In the data rows, the value 50 means zero.
Some points, one per row:
48:32:50:12:24:58:69:69:80:34:55:60:38:59:69:71:33:30:73:47:51:37:51:28:24:41:25:57:35:32:61:77
58:60:48:48:56:21:51:96:61:72:13:52:30:56:46:54:64:18:59:44:42:40:54:49:34:31:63:59:43:32:50:63
37:56:62:30:17:24:82:78:74:31:60:51:32:67:93:57:19:22:83:39:84:58:27:31:46:43:54:34:33:33:50:48
27:39:25:9:49:86:40:67:56:57:27:99:28:26:24:91:61:41:15:79:59:37:62:90:71:50:44:85:49:44:58:99
55:51:54:60:67:32:45:61:48:60:42:39:55:48:47:49:69:60:58:53:50:55:49:65:51:59:65:37:34:53:38:40
59:51:51:73:64:55:44:5:29:67:63:24:77:39:35:31:53:78:46:52:41:62:35:63:60:71:34:46:57:66:42:36
51:65:42:72:53:74:41:19:37:16:78:57:53:46:39:39:50:74:14:51:44:57:43:66:84:59:47:45:71:64:45:35
46:57:42:18:51:83:39:83:76:32:20:81:12:40:44:61:59:16:51:48:45:24:68:57:39:27:44:70:70:23:66:99
50:73:54:66:53:30:38:71:61:8:43:65:31:70:56:33:55:9:50:20:49:39:48:32:58:46:69:52:73:30:42:38
68:66:60:93:71:15:44:48:34:74:45:11:58:52:50:13:58:55:54:31:34:68:44:56:48:48:65:30:50:60:34:15
49:42:56:70:72:55:37:9:32:65:60:31:81:37:36:33:60:80:42:56:53:63:39:86:68:97:42:41:55:72:41:29
57:33:39:26:42:56:67:65:63:60:41:69:62:48:31:94:64:63:57:71:45:32:61:54:37:65:35:61:23:42:52:82
54:38:38:30:43:33:54:93:65:65:31:59:25:57:52:74:52:25:46:44:31:41:61:38:28:16:46:69:26:36:52:72
64:76:63:63:64:2:37:99:77:26:21:44:9:82:71:22:70:0:69:13:41:35:42:40:33:28:74:42:61:21:54:39
46:57:39:37:50:41:45:99:62:76:0:76:25:50:37:89:51:10:49:52:44:30:61:33:29:16:65:84:49:28:59:98
43:39:49:50:63:61:41:28:42:60:52:53:72:35:33:61:67:76:42:69:58:54:48:89:68:92:47:48:42:63:43:50
62:40:41:45:38:62:58:40:59:32:73:54:53:51:48:53:47:66:29:55:31:50:42:55:51:49:23:52:42:57:53:43
29:67:60:88:62:30:22:51:30:45:30:46:56:80:48:35:48:19:63:34:67:31:69:0:47:49:99:64:92:43:55:34
33:38:44:19:9:66:81:44:58:32:81:70:49:49:69:74:16:51:49:60:72:59:39:41:59:49:33:51:36:50:52:56
58:60:50:58:65:22:47:82:51:65:29:45:39:53:49:48:68:42:57:44:44:52:55:59:45:37:70:44:36:44:40:46
62:59:49:67:65:59:46:13:33:62:60:33:71:36:35:31:48:80:35:56:37:60:41:60:64:63:41:48:58:62:41:33
56:45:51:26:51:64:40:82:76:41:28:54:20:49:56:67:60:24:68:38:34:30:64:41:20:26:40:58:47:29:62:96
60:51:52:72:66:56:51:19:33:63:61:33:78:37:33:42:57:87:47:61:46:60:42:70:61:77:44:39:50:68:40:35
37:52:55:25:53:77:31:63:69:34:32:62:16:38:60:50:51:17:56:39:56:40:55:69:47:44:43:58:68:35:64:90
44:54:47:50:37:73:63:25:42:43:70:53:58:36:49:62:33:70:41:59:61:61:43:59:67:59:40:45:52:59:47:59
63:40:38:34:49:17:51:99:67:78:17:53:24:63:48:72:61:15:47:40:19:36:63:35:18:14:48:72:23:32:51:73
71:40:39:59:57:66:59:14:33:45:94:30:61:38:40:40:52:99:19:50:19:70:48:80:69:60:16:34:32:73:34:35
30:42:43:25:32:77:61:34:51:43:63:75:54:36:47:73:36:58:38:70:75:53:46:77:73:73:37:58:49:55:53:68
10:60:59:47:34:61:63:38:25:63:50:50:49:53:62:42:17:34:78:53:99:51:70:22:62:52:85:51:78:43:55:60
52:66:62:81:72:26:34:57:40:62:33:31:58:49:49:23:66:45:67:44:56:58:51:55:51:54:82:35:58:53:37:21
38:50:40:6:40:95:49:72:76:30:33:88:17:33:46:87:49:32:50:59:56:29:62:62:46:36:36:69:57:29:68:99
55:73:57:76:57:12:41:72:59:13:45:54:38:79:58:26:53:10:54:16:48:41:40:25:56:50:71:48:69:31:39:22
55:17:45:25:42:34:61:69:63:57:53:50:63:60:52:81:59:57:64:59:38:41:58:40:26:57:36:54:6:48:45:53
57:48:50:35:44:58:59:60:66:49:44:53:43:49:51:59:44:41:61:47:43:39:47:45:33:46:33:55:49:37:58:74
Here are 23 more points, each followed by its number:
14:59:55:38:26:84:81:22:22:46:68:70:46:45:63:50:16:58:56:57:99:62:57:45:83:61:69:33:78:58:62:68 0
51:38:65:74:64:26:35:30:9:65:80:30:80:40:36:28:86:83:48:44:36:64:23:43:36:27:17:45:53:40:53:34 1
30:32:25:0:21:83:67:76:75:51:33:99:28:41:37:99:41:31:29:77:60:27:56:66:53:50:25:91:37:33:68:99 2
74:46:54:72:55:45:65:21:44:71:59:22:86:50:35:36:51:77:58:52:29:50:42:49:38:77:27:42:49:62:45:35 3
33:55:55:46:38:24:50:93:61:78:5:60:40:57:59:72:33:0:75:50:70:41:56:12:22:20:82:72:51:33:57:68 4
57:56:39:52:49:83:44:38:53:36:61:59:43:38:39:62:55:76:18:65:39:50:45:76:63:43:36:53:57:62:61:63 5
51:38:38:36:39:56:56:57:52:57:53:57:45:46:46:66:44:50:36:55:36:50:60:48:44:33:38:63:36:52:48:61 6
60:51:51:69:62:57:54:23:36:61:60:37:77:39:33:48:57:88:47:60:44:57:48:69:58:75:45:40:47:65:40:40 7
58:62:53:54:66:21:47:89:57:65:21:47:35:53:48:50:71:34:64:43:50:47:50:60:43:41:71:45:39:38:43:54 8
68:43:54:58:51:44:57:43:59:55:48:33:64:73:42:52:54:59:63:49:31:25:48:30:23:67:31:56:58:46:73:59 9
22:55:50:29:23:84:76:29:32:39:66:79:41:47:63:57:23:57:45:62:97:59:55:47:80:53:61:37:70:57:66:69 10
48:75:58:58:64:52:36:72:56:45:27:48:22:42:56:35:56:27:59:35:53:50:51:58:50:29:70:44:69:37:52:63 11
79:41:50:43:52:45:59:34:58:65:49:36:69:59:41:40:53:62:53:54:23:37:46:32:28:60:22:55:46:49:61:46 12
64:40:44:63:54:61:53:19:37:53:76:32:69:44:40:46:49:85:35:50:24:60:52:58:53:59:27:44:40:68:41:39 13
59:41:47:59:57:38:45:54:43:63:53:36:55:48:46:57:60:62:45:48:32:57:61:51:43:44:52:47:28:58:39:42 14
42:30:29:0:2:74:92:77:86:48:45:99:37:53:47:99:23:27:49:73:59:22:50:36:34:46:10:86:35:26:72:99 15
30:37:47:12:20:76:74:43:67:30:66:77:51:44:61:79:27:51:57:68:80:46:35:56:59:71:29:54:44:45:59:74 16
45:45:62:33:22:13:79:78:71:39:62:43:39:71:91:44:24:21:85:33:71:59:34:27:34:40:50:35:27:37:47:31 17
58:52:50:73:60:81:51:0:31:61:72:31:83:30:28:46:42:96:33:61:41:60:40:72:66:83:27:45:65:75:46:52 18
37:29:41:0:0:66:99:57:82:32:74:84:51:61:69:96:5:43:67:67:77:39:30:24:39:58:11:64:29:35:64:82 19
51:22:24:0:19:58:69:98:79:62:30:88:24:57:43:99:45:23:38:61:28:22:69:31:18:19:21:92:15:28:64:99 20
36:60:51:61:67:69:34:45:23:61:42:40:27:63:45:21:66:57:44:52:57:36:83:54:56:36:79:48:89:53:80:59 21
47:46:55:72:68:58:37:11:29:60:62:36:79:32:35:35:63:84:38:61:53:65:45:89:73:91:50:37:53:72:39:28 22
Which two of these numbered points are nearest to each point below, ignoring the 3 directions in which the first points spread most? Their numbers follow each, nearest first.
67:15:51:36:48:9:52:53:58:60:69:18:65:70:71:55:47:55:67:41:21:54:48:7:14:36:30:53:0:50:39:23 > 19 17
63:47:56:80:71:29:39:38:33:69:56:19:70:47:45:38:66:74:51:46:35:66:51:60:49:60:58:33:34:66:32:21 > 14 7
47:67:48:79:40:20:45:46:52:0:74:77:57:92:53:35:41:15:35:17:52:37:39:7:76:71:64:59:76:37:31:5 > 20 2
8:57:57:42:30:58:81:30:15:71:61:48:51:57:63:28:12:41:82:48:99:57:74:25:69:57:80:44:77:45:51:53 > 0 10
57:58:54:80:58:73:51:0:28:65:68:28:82:32:30:21:42:82:32:56:44:63:34:76:71:86:30:42:78:74:46:34 > 18 7
56:43:54:64:63:53:48:20:39:63:59:36:83:40:34:37:62:80:53:61:50:56:47:76:58:89:42:39:48:66:41:29 > 7 22
54:57:41:33:48:29:51:99:72:73:0:68:18:58:43:69:57:0:54:43:36:26:61:36:22:15:59:78:48:21:60:87 > 2 7
71:41:50:47:53:53:59:45:61:63:46:34:59:67:42:45:58:62:55:55:26:27:49:39:22:58:26:54:56:49:75:60 > 9 12
13:61:54:38:17:83:86:17:25:42:76:71:51:43:64:55:10:60:58:60:99:67:51:49:88:66:64:32:74:58:57:64 > 0 10
57:47:51:63:47:37:51:41:57:34:52:54:71:76:41:58:45:39:54:39:42:28:44:20:39:75:41:65:62:42:55:47 > 9 3
21:64:68:60:31:40:48:57:54:48:34:53:57:55:73:48:19:11:82:48:93:53:44:9:42:40:88:51:72:43:52:38 > 4 7
46:60:54:61:73:64:36:30:15:70:38:42:41:56:45:18:64:63:41:48:57:49:77:47:61:43:78:38:82:61:70:51 > 21 10
Now 23 new points, numbered from 0 again:
45:36:41:33:41:45:51:75:55:49:54:56:33:48:60:89:47:49:43:52:45:55:62:42:44:24:54:55:15:49:43:67 0
49:52:41:23:41:67:48:77:81:11:36:88:27:62:46:67:49:11:52:40:43:16:58:28:38:42:37:76:68:19:62:88 1
44:71:42:78:65:81:35:18:16:53:63:48:52:20:32:30:53:82:16:61:53:74:58:84:90:43:66:41:71:74:35:34 2
64:35:45:49:44:51:53:44:58:36:73:42:54:58:54:58:49:69:39:49:30:51:44:48:42:47:27:49:33:60:53:41 3
54:27:34:19:33:44:59:86:68:62:39:64:32:58:51:79:47:28:45:50:29:37:63:33:24:20:33:74:24:38:55:74 4
57:64:48:74:68:70:34:8:29:55:64:33:59:33:38:32:48:83:19:55:37:66:41:72:72:55:44:46:67:71:47:39 5
49:59:45:59:44:73:61:22:37:52:66:51:61:36:40:45:37:73:34:60:53:61:43:64:69:57:41:47:62:62:46:47 6
42:69:57:47:60:66:32:71:60:44:25:54:19:35:56:39:54:24:61:43:57:47:58:57:47:23:69:49:72:38:56:71 7
50:16:48:17:15:35:83:60:72:45:75:48:57:70:76:76:22:44:71:47:50:49:46:18:23:45:21:53:10:46:52:48 8
36:46:31:28:44:81:47:52:49:57:41:82:38:30:30:79:51:50:20:69:52:45:59:78:67:48:42:73:52:49:55:86 9
47:51:53:72:70:62:38:14:28:56:64:39:77:30:34:35:63:89:41:64:58:67:49:88:77:83:56:35:53:72:36:26 10
23:40:53:19:16:64:81:43:42:44:67:70:41:63:75:63:20:45:64:53:95:54:62:27:59:51:58:39:53:51:68:66 11
42:31:51:12:2:59:96:45:74:30:82:63:59:60:75:71:9:48:71:59:72:48:32:26:40:62:17:50:34:43:58:57 12
68:55:53:44:70:45:25:53:49:47:39:39:29:68:60:16:75:56:34:51:33:41:57:40:45:27:61:45:60:51:78:30 13
33:60:60:45:40:56:45:66:60:45:35:54:35:44:69:54:36:23:72:47:74:52:53:38:42:31:70:48:61:41:54:63 14
51:36:51:51:39:44:60:39:45:48:77:38:63:52:62:45:39:66:53:50:48:65:51:44:49:49:44:39:30:63:39:23 15
60:62:58:75:72:18:46:64:43:64:40:32:57:49:48:25:73:57:65:46:52:62:49:64:54:54:76:28:40:54:33:15 16
12:69:61:60:41:72:42:37:35:51:37:61:53:42:56:60:22:32:69:56:97:50:57:22:60:46:91:57:86:48:55:67 17
52:34:51:51:46:41:59:47:45:46:74:40:66:51:60:52:50:74:62:56:53:64:55:43:48:50:53:35:21:61:35:20 18
51:56:54:78:65:67:43:0:27:66:63:31:77:31:33:21:44:77:30:53:47:65:33:84:73:88:34:44:76:72:46:34 19
48:65:44:72:54:68:41:18:36:20:73:59:56:45:38:38:44:61:22:42:48:57:45:58:82:62:48:50:74:58:39:36 20
58:37:46:41:54:53:62:45:56:62:48:55:77:46:30:63:65:72:59:70:47:40:50:65:45:82:36:51:35:52:47:54 21
30:71:69:97:64:26:8:60:45:47:8:50:64:65:50:47:44:0:73:31:67:37:59:0:33:40:99:68:91:42:47:34 22
The same question for these:
43:66:66:99:75:33:20:33:25:79:26:24:81:46:41:33:49:47:63:47:60:60:52:26:44:52:96:48:75:66:39:20 > 17 22
52:57:51:49:52:32:49:79:57:56:37:46:28:53:61:62:52:34:56:37:45:53:50:47:41:29:60:48:37:41:47:65 > 14 6
61:48:46:68:54:82:51:3:33:57:71:37:78:31:29:41:46:90:33:61:32:58:51:64:59:67:28:46:62:71:46:45 > 6 5
59:59:46:67:61:65:47:21:34:60:58:38:63:37:34:44:51:79:32:58:40:59:47:63:64:57:44:48:57:65:45:47 > 6 5
58:39:53:55:59:51:55:30:46:61:56:44:85:43:32:52:67:82:60:67:51:49:48:72:53:92:41:40:38:60:43:38 > 21 16
53:53:53:79:67:59:36:2:24:69:63:26:72:34:36:16:50:73:30:48:39:68:39:77:67:70:37:46:70:73:44:27 > 19 5
57:33:44:36:45:51:62:54:57:60:49:57:66:47:36:81:61:66:56:67:45:41:56:54:41:69:36:55:25:50:48:66 > 21 18
41:59:48:47:47:29:42:99:62:78:0:63:31:56:47:67:48:0:61:49:53:33:59:19:24:15:78:79:57:31:57:73 > 17 14
44:53:38:46:55:74:46:42:40:55:49:69:52:28:28:56:60:68:29:71:53:53:60:82:71:53:53:56:54:58:45:56 > 9 10
47:50:44:29:40:39:55:92:67:52:33:64:18:53:61:64:46:19:52:44:48:45:55:44:39:18:54:60:37:33:52:69 > 6 16
70:50:53:35:61:71:37:42:63:35:47:42:36:71:53:43:72:75:40:66:35:22:51:48:35:47:38:48:65:50:99:62 > 13 1
50:52:49:44:51:45:49:70:55:51:43:50:34:47:56:65:51:43:53:45:48:52:54:51:46:34:55:50:37:43:48:65 > 14 6
